Rotation paths and how fast each direction turns (deg/step)
Each turn is a multiple of 5 degrees from 10 to 175, or 0.
path 1
[-25 -37  54   8  15  30  39  49 -17 -23]
[ -9   5  11 -35  35  38   4  61  39  42]
[-23  33  34 -80  21 -24  21   0  -6  19]
[-14  27 -16 -54 -13  31  51  -5  17 -54]
[-51  30   6  28   0  -5  50  -7  64  -7]
[-19 -21  41  -2  -4 -46  14  56  31 -42]
[ 27 -35 -22 -45   4 -14  14  36  64  14]
[ -2 -26  13 -47   4 -47  56 -40   5  25]
[ -1 -48   6 -12  -6  38  74  -3 -11 -36]
[-35 -19  26  30  31  37  44  27  34  42]
[-14   1  35  -2  -2 -35   2 -10 -28  -6] => 140
[ -3   8 -15  -4 -11  11  29 -43 -10 -13] => 80
[-21  47   7 -13   7  20 -11   9  -6  -7] => 40
path 2
[ -6  27 -43  11 -13  31  31  72 -14 -38]
[-28  31 -45   1  21  22 -37  74 -31   3]
[-48  62 -17 -48  49   6 -33  21 -16   0]
[ 10  82  10 -44  53   1  23  12  10 -12]
[ 60  56  39 -10  33   4  -9  50  16  17]
[ 21  25  75 -22   7   4 -66  26   9  28]
[-16  14  84 -43 -10  17 -24 -21  23 -16]
[ 13  -8  75 -10 -15  48  31  -1  31 -41]
[ 19 -53  39  27  -5  70  -4  40  19 -17]
[-32 -67   2  -9   9  65 -45   8   3  -3]
[ 12 -28  12 -16   2  21  16 -18 -27  22] => 20
[-11  -5  36  14  16  10   0  -6  35  17] => 25
[-25 -14  17  19 -31  15   8  12 -12 -23] => 40
path 3
[  5 -37  18  34  68 -14   9  32  46  -4]
[-19  27 -52  13  15 -52  55   3  14  17]
[ -9 -50  14  26 -57  -2  47   9  47  -9]
[ 61  -5 -46  48  -4   6 -11  44  22  14]
[-21 -18  22  33  68 -32  19  26  47  -9]
[ -8  15 -53  -4 -16 -51  65  -5  21  30]
[ -6 -49   4  38 -53  20  27  22  48 -17]
[ 60 -12 -39  48  34 -11  -9  37  14  15]
[-40   3  19  24  49 -42  35  19  47 -13]
[  6   0 -51  -8 -36 -31  61  -1  29  36]
[-17 -12   6 -22 -12 -17 -27  27 -25  11] => 0
[ 20 -19   2  27 -37   7  -3  -3 -21 -11] => 95
[  7 -17 -18 -11   0  44 -16  16  17   7] => 100
path 4
[-50  10  30 -41   2  10  49 -11  36 -42]
[-46  37  24  43 -18 -24   5  15   2 -58]
[-41  27  11 -39 -29  15  60  29  -1 -26]
[-22   8  35  20  33 -24  33  23   6 -73]
[-57  55  18  -9  -3   5  15  54 -20  -8]
[  1 -15  36  -6   8  -2  55  35 -34 -58]
[-39  31  33 -18  50   9 -13  51  -9 -28]
[-18 -13  44  18 -16  12  25  42 -71 -18]
[  0  -6  38 -51  38  36  -9  43 -16 -45]
[-37 -12  61  25  21  16 -20  15 -50 -12]
[ 17 -14   9  -3  28  12 -12  25 -34  13] => 20
path 5
[-53 -14 -47 -39  -4 -46   2  20 -36   6]
[-65   3 -35   2  10 -49  23 -27 -50  -7]
[-52  20  -5  13 -39 -50  40   1 -38 -33]
[-52  11 -25 -30 -47 -44  10  48 -16 -17]
[-63  12 -67 -27  -6 -35 -10   2 -29   7]
[-62  30 -40  19 -10 -36  20 -33 -40 -17]
[-44  37 -15  17 -52 -39  28  13 -17 -39]
[-44  28 -55 -22 -48 -30  -9  46  -6 -15]
[-51  31 -81  -4  -6 -17 -13  -8 -21   3]
[-42  48 -49  41 -24 -19  21 -28 -25 -28]
[ -4 -10 -31 -28  15   5 -26  11   4  25] => 95
path 6
[-40 -15 -32  -2  -8  19 -59 -18  50  20]
[-30 -47 -44 -15   0   5 -40 -25  29  40]
[-51 -22 -42  -7  24   1 -48 -41  18   2]
[-64 -29 -32  -2 -16  17 -52  -4  24  12]
[-45 -59 -50 -14   2 -12 -34 -12   5  22]
[-66 -24 -48  -2  13 -13 -42 -14   3 -18]
[-65 -36 -41   0 -23  -5 -40  23  21  -4]
[-48 -52 -63 -11   4 -33 -19   6   7  -2]
[-58 -17 -53   5  13 -29 -33   4  23 -35]
[-46 -28 -52   5 -23 -22 -21  39  42  -4]
[  1 -14 -11  -8  20 -11 -46  22   9   3] => 0
[ 18 -20 -17  -8  29 -24  15 -24 -17   6] => 125
path 7
[-21 -48 -39 -25 -27  47 -19  11   2   9]
[ 34 -30 -33 -47   7  -2 -57  17  22   1]
[ -8  -6  14 -82   0  22 -25  11 -24 -12]
[-31 -13  -9 -18   2   0 -45  69 -15  -4]
[-13  34 -28 -34  51 -30 -29  24  -5  -8]
[-64  27 -25 -34  30  25  13   9 -26  -7]
[-36  -1 -73  17  27  13 -11  21  12  16]
[  6  14 -61 -38  36  22  -6 -35  16   7]
[-21 -27 -35 -32 -18  69 -11  -7  -4   7]
[ 26 -39 -45 -20  -1  19 -55  20  17  11]
[  6 -36   7 -21 -26 -27 -11  -1 -10 -10] => 40
[ -4 -18 -14  36  -8  -3 -15  34  11  11] => 130
path 8
[ 11 -66  -6  19  -5 -14  52 -37 -53  -7]
[ 11  36  60 -28 -30   0 -23  11  19 -60]
[-28  11 -80  31   6  38 -40 -11   5   6]
[  0 -18   9 -34  10 -65   8  55 -27  45]
[  5  -2  57  39  21  37  26 -40  52  15]
[ 41  -9 -49 -18 -35  17  32 -13 -55 -44]
[-57  20  28 -14  19 -33 -47  29  22 -51]
[  6  12 -36   8 -15  21 -39 -28   9  85]
[ 10 -22  10  21   3 -44  76  56  -7   5]
[ 25 -20  63  -5  28  53 -29 -38   1 -33]
[14 -2 -3 20 15  3 -8 37  6 35] => 80
[-10  28  -9  17  -4  32   7 -17 -25  18] => 140
[-23 -20  -4  37  26   3  -5 -15  14 -12] => 160
[-27 -15  20  -4   6  -3   4  23 -40  -4] => 135
path 9
[  3  17 -11  48 -15 -20 -24  19  -5  81]
[  4  55  -3  -3  -1  -5 -10  75 -41  -7]
[ 66 -42  18  16   8 -48 -33  41 -13  -8]
[  4  11 -11 -11  46 -66  37  25  31 -43]
[ -6 -13 -10  49 -10 -23 -35 -28  53 -55]
[ 12  47 -72  -3 -17 -20   9 -49  23   5]
[ -7  49  -6  22  22  21 -67 -12  23  41]
[ 33  17 -61  -9  22  41 -14  44 -36   4]
[  6 -46 -13  12  46 -22 -21  55   9  48]
[-21  -2 -23  39  13 -10  38  69   2 -41]
[-26 -16   4 -23 -10 -15 -40   6  10   5] => 175
[ 13  13  -1 -15  10  -3 -11 -41  24 -24] => 45
[ 22 -23   7 -22  38   7  -3  20  -4  -9] => 65
path 10
[ -9 -13   8  37  63 -59   6 -54 -12   6]
[-65   0 -12  26  25  18  39 -19 -48 -36]
[-26 -87 -29  22 -23  11   4  23 -33   4]
[-17 -38 -60 -27  13  -7 -23 -45  21  46]
[-24  27 -54 -47  48  40  17  33   1  21]
[ -6 -18   2 -24   5 -38  36  83   9  31]
[-43   4  27 -46  -8 -75  -8 -13  21  19]
[-58  19  39 -48   1  28 -20   5  12 -46]
[ 12 -46  12  -1 -27  16  -7  44  61 -51]
[ 11  19 -35  22 -12 -40 -52 -14  73 -16]
[ -2   2  -1   3  -2  32  43  19   5 -18] => 115
path 11
[ 45  12  32  31  -5  -5  56 -40 -25  42]
[ 57  30  -8  -4  -7  60 -23 -16  -3  49]
[  2  -3 -15   3  15  52 -59  50 -26  11]
[-16 -60  13  29 -22  -3  -8  71 -20 -24]
[ -7 -61  -5   4 -48 -22  50  16  41  13]
[-43  -7 -42 -37 -14   8  22 -46  40  41]
[-66  36 -23 -17  -7  25 -25 -49 -25 -24]
[  2  18  17  15 -14  -4 -24 -25  -8 -94]
[ 54  -8  17   1  23 -46 -18  -8  51 -44]
[ 10  10  15 -23  54 -69  -9   8  23  48]
[  1   8  16  26  -7  -2 -38  19  27  -2] => 65
[-26   9  -3 -15  -4 -21  -5 -26  22 -31] => 35
[-23  -2  30  14 -17 -13  -2   1 -38  -7] => 100
path 12
[-41  15 -20  40 -63  13  16 -34 -10 -32]
[-25 -11  22  23 -38  19 -13 -74  37 -16]
[ -6   2   4  38 -50 -54   8 -56  12 -29]
[-57   2  10  -9 -47 -24 -18 -64 -21  -7]
[-21 -44  21  17 -11 -49 -36 -63  16   1]
[-44 -31 -20  30 -27 -68 -18 -23 -34  -8]
[-63 -56  -7  14 -16   9 -44 -32 -21   7]
[-18 -68 -22  67  -6 -23 -26 -12  10  -8]
[-55 -26 -42  51 -44  13  -4  -5 -27 -20]
[-32 -36  -3  46 -30  47 -19 -40  27 -12]
[  3  19  22 -27  -5 -33   0 -29   0   4] => 35
path 13
[-28   5  53 -13  38  28 -16  66  33  12]
[ 23  24  -4   5  85   5 -37  31 -11  42]
[-42  62  -1   0  48  21  25  -1  49  35]
[  5  -3 -30 -16  65  82   8  -9  -6   3]
[-30  45  36   7  -6  71 -17 -12 -23  39]
[ 59   9   1  22  15  51 -21 -44  22  45]
[ 25  48  43 -38 -18  53  -2   2  53   2]
[ 40  17   9 -40  34  33 -75 -25  -8 -20]
[ -4  82  44 -14  14  -9  -6 -51   6 -11]
[ 17 -12  20  -6  48  25   3 -73  25 -48]
[ 16  23 -14 -16 -30  25 -12 -25  -2   1] => 25
[-29   0  -9  10  11  14  24 -31 -23 -13] => 60
[-35  26  26  -4 -25  -2  10  11  13   4] => 175
path 14
[-10   0  16  -8  32  37  -7   9 -88 -11]
[-13  30  -1  24   6 -80 -23  13 -47  16]
[ -8   6  53 -25  -6 -15 -47 -22 -23 -59]
[ 20  68  30  -2 -46 -14 -41  14  17  27]
[ 15  21 -16 -45 -21  22 -14  48  15 -67]
[ 11  54 -36  61   0  47 -17  20   3  -6]
[-43  51 -35 -25  34   7  47  -6 -21 -43]
[-78   8 -14  66 -13 -14 -10 -25   9 -19]
[-48  18  30 -42 -49  25  25 -44 -21   0]
[-44 -22  -3   8 -64 -11 -15  57   1  29]
[-16   8  -2  17  38 -22   5 -25 -17  -9] => 65
[ 12  22  21   7   3  34   0 -24 -11  25] => 140
path 15
[-41  23  27 -49  26 -17  19  38 -35  26]
[  1  -7 -16 -67  -6 -30  30   4  31 -56]
[-19   2  51 -19  15 -42  34  48   8  30]
[ -2   2 -13 -80  10   0  26   9 -32 -36]
[-35  11  26 -23 -11 -48  24  29  55 -10]
[ 17 -10  16 -60  41 -35  27  26 -48   3]
[-40  28  14 -55 -31  -4  32  10  29 -31]
[ -5 -11   7 -37  49 -71   8  40   5   7]
[  1   6  33 -62 -25   8  60  15 -18 -16]
[-53  18  -9 -42  31 -47  -4  30  26  -9]
[ 14 -13 -26 -13  35 -11 -18  -1 -26  -6] => 160
[-30  16 -28 -17  -9  15 -15 -11  10 -25] => 135
path 16
[ 16 -28  22  14 -16  45 -26  41 -73 -21]
[ 25  12 -36  30  -4  45   0  40 -74  -6]
[ 11  45 -67   3  19  19  21  -7 -65  10]
[ -8  35 -36 -41  32  -4  32 -60 -47   2]
[-18  -6  23 -54  19   5  45 -69 -28 -21]
[-10 -36  49 -25 -22  28  53 -35  -5 -45]
[ 11 -18  20   9 -65  27  57  12  -3 -52]
[ 24  23 -36   7 -74  -6  38  36   5 -34]
[ 15  44 -50 -41 -37 -39  13  41  -1 -16]
[  3  24 -19 -83  20 -44  -4  32   3 -20]
[-34  12   1  22  25  14  21 -15 -16   3] => 35
path 17
[ 38   5 -54  -8  14  -9  19  22 -48  61]
[ 60  20 -29  -7  31 -48 -14  11 -53   5]
[ 55  -8  14  44  41 -20  -8  14 -56 -14]
[ -7  -8  22  24  71   9   2  11 -66 -10]
[-46  14  39  14  41 -38  -8 -24 -57 -11]
[-34   8  60  52 -13 -18  20 -36 -40  14]
[-46   3  18  17 -18  11  41 -19 -44  68]
[-18  25 -14 -22 -32 -30   7 -24 -41  70]
[ 58   7 -12  13 -42 -30  -2 -12 -33  58]
[ 55 -16 -38  11  15   7   0  19 -50  56]
[ 29 -11 -43   7  10 -14  -3   6  13  13] => 40
[  7 -29   9   0  19  10 -44  -5 -11 -11] => 45
path 18
[-28 -76  34  57 -18   4  21 -28   0   3]
[-53 -34  24  26 -73 -14  38  -8 -30 -10]
[-53   8 -18   1 -37 -44  55  22 -48 -36]
[-27   0 -44  31  27 -57  18  18 -31 -61]
[ -4 -19 -25  65  16 -53 -27 -11  23 -60]
[  7 -16  24  58 -38 -54  -8 -36  58 -31]
[  1  15  25  39 -40 -42  64 -24  38  13]
[ -9   6 -27  55 -12 -16  93  -1  -9  35]
[ -6 -43 -64  67 -10   9  40  16 -30  -1]
[  6 -83 -41  29 -35  -3   7  22  -7 -53]
[ -7  43  -1   9   3 -28 -22  -7  10 -13] => 40
[  2  13   5 -25  26 -19  40   9   1   1] => 85
[  8 -22  37   0  16 -10 -10 -19  29  -5] => 65
path 19
[-53 -15 -33 -18 -22 -37  -1 -40  31 -26]
[-27 -52 -16   6  -9  13  26   1  15 -71]
[-12  18   3 -34 -27  49  39 -34  26 -39]
[-14 -27   3 -35 -23  -9 -15 -63  50 -13]
[-34  -8 -40  27  -9 -19   1 -15  50 -56]
[-47 -18 -22 -31 -26  17  38  -7  -5 -50]
[ 10 -37  22 -27 -23  37  10 -46  41 -45]
[-21  26 -17  -7 -15 -10  -4 -54  66 -29]
[-52 -41 -33 -12 -20 -28   6 -21  14 -40]
[-13 -27  -7   3 -15  41  37  -5  20 -73]
[ -9  54 -13   6  -3   7  16   3   6  -3] => 140
[-20 -15 -19  12   3  -2  18  31 -27 -21] => 95
path 20
[ 68 -41 -12  33   1  -6  31  54  13   4]
[ 56 -36 -27 -19   9  35 -51  21 -37  30]
[ 71 -19  -9  27  14   8  24  51  37  13]
[ 54 -58 -25  -6  -3   7 -47  25 -45  15]
[ 69   0 -23  16  22  33  14  50  35  29]
[ 65 -69  -6   4   2  -9 -32  33 -33  -3]
[ 58  -3 -45  -3  10  46   0  43  18  43]
[ 71 -65  12  17  17  -9 -18  33  -7  -9]
[ 54  -2 -56 -10  -6  34 -13  41  -6  48]
[ 76 -54  25  23  31  12  -9  37  14  -5]
[ -9 -35  35   4  10  17  -8   0 -15 -18] => 170
path 21
[-34  28 -26  18  70 -29 -45  10 -30   3]
[ -8   4 -57 -35  58  -6 -51  -8  31 -31]
[-41  34  14 -43  13   6 -65 -43  15 -15]
[-46  26  -3  27  47   4 -65 -14  -7  40]
[-10   9 -43  26  58 -36 -46 -22  36 -19]
[-31  44  -6 -45  39 -32 -46 -22  -6 -52]
[-39  19 -17 -36  49  31 -66   5 -11  27]
[-19   0 -31  17  37   7 -65 -41  50  14]
[-37  50  12  17  31 -46 -48 -41   4 -33]
[-33  28 -29 -10  74 -17 -46  21 -30  -3]
[-19  26  33 -10 -11  -5   0   1 -35   1] => 120
path 22
[ 15 -13   3  42 -37   3 -16  12 -43  82]
[-10  48  29  18 -37  -7  51  40 -30 -37]
[-27 -28 -23  59 -10 -33  31  13  15  60]
[-43  40  22  -7  22 -59  39   0   6 -48]
[-29 -16  11  23  28 -24 -19 -36  52  66]
[-19  68  26 -33  -2 -26 -23 -50 -14 -34]
[ 17   2   8  10 -42  27 -24 -50  40  68]
[ 11  31  -2 -44 -66 -27  13 -28 -53 -35]
[ 31 -45  24   5 -55   5  35  11  35  52]
[-11 -13  26 -33 -10 -58  26  23 -71 -15]
[-27  18  -9  36  26 -12   9  14   7  -4] => 40
[ 32  -5 -15  13   9  -9  -5   3  19  40] => 175
path 23
[-59  30  29 -52 -25 -10 -54  30  24  -7]
[  6  30   1 -23 -47 -31   6 -59  47  61]
[  7  54 -38  -9 -20  59  76  -2  -5  17]
[-16  20  -8 -13  82  32  -3 -19 -62  31]
[ 97  -9   5  15  24   0 -51   5 -26   7]
[ 15 -72 -14 -25 -17  59 -35  14  17 -53]
[-28 -73  28  19  13 -28  24 -60  22 -24]
[  6  -4  37  26 -27 -52  65  47 -20 -37]
[-68   4 -19 -31  -8 -43 -19  70 -15  18]
[  4  39 -38  27  -6 -49 -37 -14  58  48]
[ 5 24 18 -3 -2 35 -1 -6  3 37] => 40
[ -1  32 -15 -30  11 -20  15   6  24   4] => 45
path 24
[ 24  24 -51  28 -30   2 -46 -37 -13 -13]
[ 22 -15 -69 -10  -8  -3  -8 -16  17 -60]
[ 18 -46 -59   2  10  50  27  17  -1 -19]
[ 13  14 -33  16 -14  53  59 -19 -23  11]
[-30   7 -28  11 -27 -21  61 -38 -29  -7]
[-34 -24 -51  31  -9 -41   7   9 -45  23]
[ 22  18 -56  36 -16  -8 -32   9 -42  27]
[ 35  36 -54   7 -35 -13 -15   2 -10 -43]
[  4 -35 -50   8 -30  15  11  29  14 -58]
[  5 -27 -29  33 -34  71  22   3  -6  -1]
[  0   6  -7 -16  33  -9  35  -9 -17  21] => 45
[ 15   4   5 -14  -6  27  32  28  13 -20] => 60
[ -3  -4  26 -10  12  10 -11  -2 -41 -27] => 0
[-10  11   0 -17  -9 -32  13 -20  14 -35] => 110
path 25
[ 34 -30 -37  30   9  33  24  42  -5  43]
[  5  10  13  30 -42  60   2 -14 -24 -47]
[  4  -5 -20  73  14 -24  50 -17   8   3]
[ 17 -32 -20  20 -14  53  -2  62 -13  -2]
[  1  21  13  40 -54  21  30 -43 -29 -13]
[ 27 -17 -33  59  48  11  30  12  21  -3]
[-12 -33   6  29 -59  45  -8  39 -22 -19]
[ 36  24 -18  39 -24   0  53 -38 -23  13]
[  7 -17 -10  55  43  51  -3  31  17 -24]
[-22 -26  -2  34 -73   5  27   0 -18 -11]
[-34   8  30  20 -23  -5 -10 -15  -5  14] => 145
[-21 -30  -6  13   1 -31   2  22  15 -18] => 115
[ -9 -13  -3 -29 -38  18   5  -7   6 -24] => 135
path 26
[ 17 -15  45 -34  -7 -67 -38   6   5  25]
[ -3 -65  29 -20 -13 -14  -1  15  11  68]
[-22 -20  54 -19  21 -32   9 -52  -7  47]
[ 14  -9  43 -39  51   9 -23   1  32  51]
[ 34   0  39 -42   1 -65 -26  -7  14  32]
[ 10 -49   6 -22 -11 -25  -7  15  16  83]
[ -7 -25  30 -15  13 -41  27 -58  -1  59]
[  9   0  22 -28  58   7 -13 -17  31  66]
[ 54  12  23 -36  18 -60 -16 -18  24  28]
[ 25 -28 -17 -13  -2 -41 -14  15  25  79]
[-25   1  11   9  23  26  20 -32  -6   7] => 85
path 27
[-10 -21  37 -10  -8  -4  22  82  61   9]
[  8  12  24  41  37  14  10 -13  95 -16]
[  5  -3 -34   5 -11 -44  -5  65  73 -19]
[ -3 -26  76  14  16 -20  24  12  67   4]
[  1  20 -22  10  16  40   8  51  88  -3]
[ 12  -4   7  40   9 -67   5   2  72 -30]
[-10 -30  30 -24  -6   1  14  77  66  17]
[  6  22  26  53  31  17  22  -4  83 -23]
[  6 -11 -38  -4  -6 -45 -14  54  80 -12]
[ -4 -16  79  24  11 -25  33  28  61  -5]
[-2 19  1 10 16 52  6 -7 10  2] => 120
[ -3  -5 -31 -28  -8  15 -12  34   3  14] => 175
path 28
[ 33 -30  25 -61 -15   0  18  -8 -42  13]
[ 35 -52  13 -25  25  16  22 -50 -19  -3]
[  7  -5   7 -62  16 -22   2 -65   4  -8]
[-11 -34  43 -49  22  -6 -38 -23 -23   5]
[-17 -49  10 -13  62 -16 -18 -36  13  13]
[-32  -3  -3 -42  34 -61 -16 -22  10  23]
[-19 -33  25 -13  32 -48 -17  23 -33  37]
[  8 -34 -18  21  47 -57  18  -9 -11  35]
[ 22  14  -9 -15   1 -74  10  -9 -30  30]
[ 51 -24  21  11   6 -36  -8   0 -54  32]
[ 18   6   5  11 -14  -3  32 -19 -36 -13] => 40
path 29
[-58  11 -57 -51  35 -16  -4  -4  -6 -11]
[ 45  22 -23  23  -7 -50  11 -13 -41 -57]
[-39  35  -6   0  53   8  32 -54 -29  37]
[-11 -11  35  -1   3 -89 -27  -1 -24 -18]
[ 19 -38  -5   0   7   7  16 -93   1  13]
[-62  10  34  28 -14 -46   3 -13  48  -9]
[  2 -88  -9   4  33   3  28  -9  -1 -35]
[-33  24 -46  -1   3   6 -34 -35  58 -43]
[ 10  -3  -3  74  41  -6  31  20 -14 -48]
[-35   5 -19 -28  71  19 -48 -20 -16  -8]
[-10  -3 -31  -2   2  18  14  23  20 -32] => 45
[ -6 -22 -32  11  10  18   9 -12 -13  33] => 160
[  1 -19   2  30 -27  -6   0  12 -33 -18] => 155
[-26  16  25  23  12   8  31  13   0  10] => 120
path 30
[ -8 -49  -5  26 -16  23  50  18  42 -53]
[ 17 -22 -64 -21 -37  20  19  36 -17 -54]
[ 14 -61   1 -42   4  36  18  16  43 -52]
[-13 -28 -27 -57 -32  41  14 -12 -41 -40]
[-38 -20  26 -33  -5  52  39 -10  34 -45]
[-34 -17 -24  10 -49  26  48  -7 -31 -46]
[-18  -9 -14   7 -14  28  46  40  52 -58]
[ 21 -57 -48  -1 -37  11  28  16 -17 -50]
[  8 -25 -16 -58  -2  39  10  37  41 -53]
[ -1 -61  -8 -44 -28  39  18 -26 -29 -36]
[-14  15  -7  46 -11 -10  24  10   8  -5] => 60
path 31
[-54  21 -29  27  58 -39   5  -9  21  18]
[-57  19 -30 -28   2 -23 -55 -31  33   6]
[-32 -42  -1 -63  -3   5 -26 -23  13  52]
[-23   0   7 -61  49   4  33   6 -36  43]
[-40  38 -18 -46  -2 -16  38 -26 -54 -24]
[ -8   7 -10 -38 -68 -19  51 -42  13  -7]
[ 54  -6  -8 -46  -4 -20  53  -6  44   7]
[ 32 -17 -55 -23  51  -8  32  -2  11 -49]
[-42 -22 -39  24  22  22  32 -28  37 -51]
[-28  17  13  -1  20  29  -3 -30  88  -2]
[ 14  -4 -42  24  -1 -15   6  13  24   2] => 45
[-15 -35  12  16 -19  11  24  -6  11  23] => 115
[-12  14 -21 -22 -23   8   5  25 -18  27] => 35
[ 12 -26 -10  -1  35   9  13  14 -31   3] => 90
path 32
[-27  42 -16  75  11 -19  -9 -20 -31  17]
[-10 -15 -47  10  -3 -35   6  68 -29 -46]
[ -6 -27  54  57 -25  -3  20  41  10  19]
[-50  -6 -11  13 -17  -3  65 -31  21 -48]
[-40 -32 -33   7 -36  14  14   0 -45  57]
[-36  69  13  18   1 -23  16  10 -55  -7]
[  9 -42 -32  38  32 -60  25  24 -24  -2]
[-29   4   8  78 -43  14 -14  31  19 -28]
[-34 -34   9 -28 -31  -1  69  26 -10 -27]
[-40  -4  13  50 -13   3  37 -46 -17  54]
[  1 -15 -25 -34  10 -14  22   6  -5 -27] => 155
[ -2 -27  19   4 -21  16  14   5  36 -17] => 70
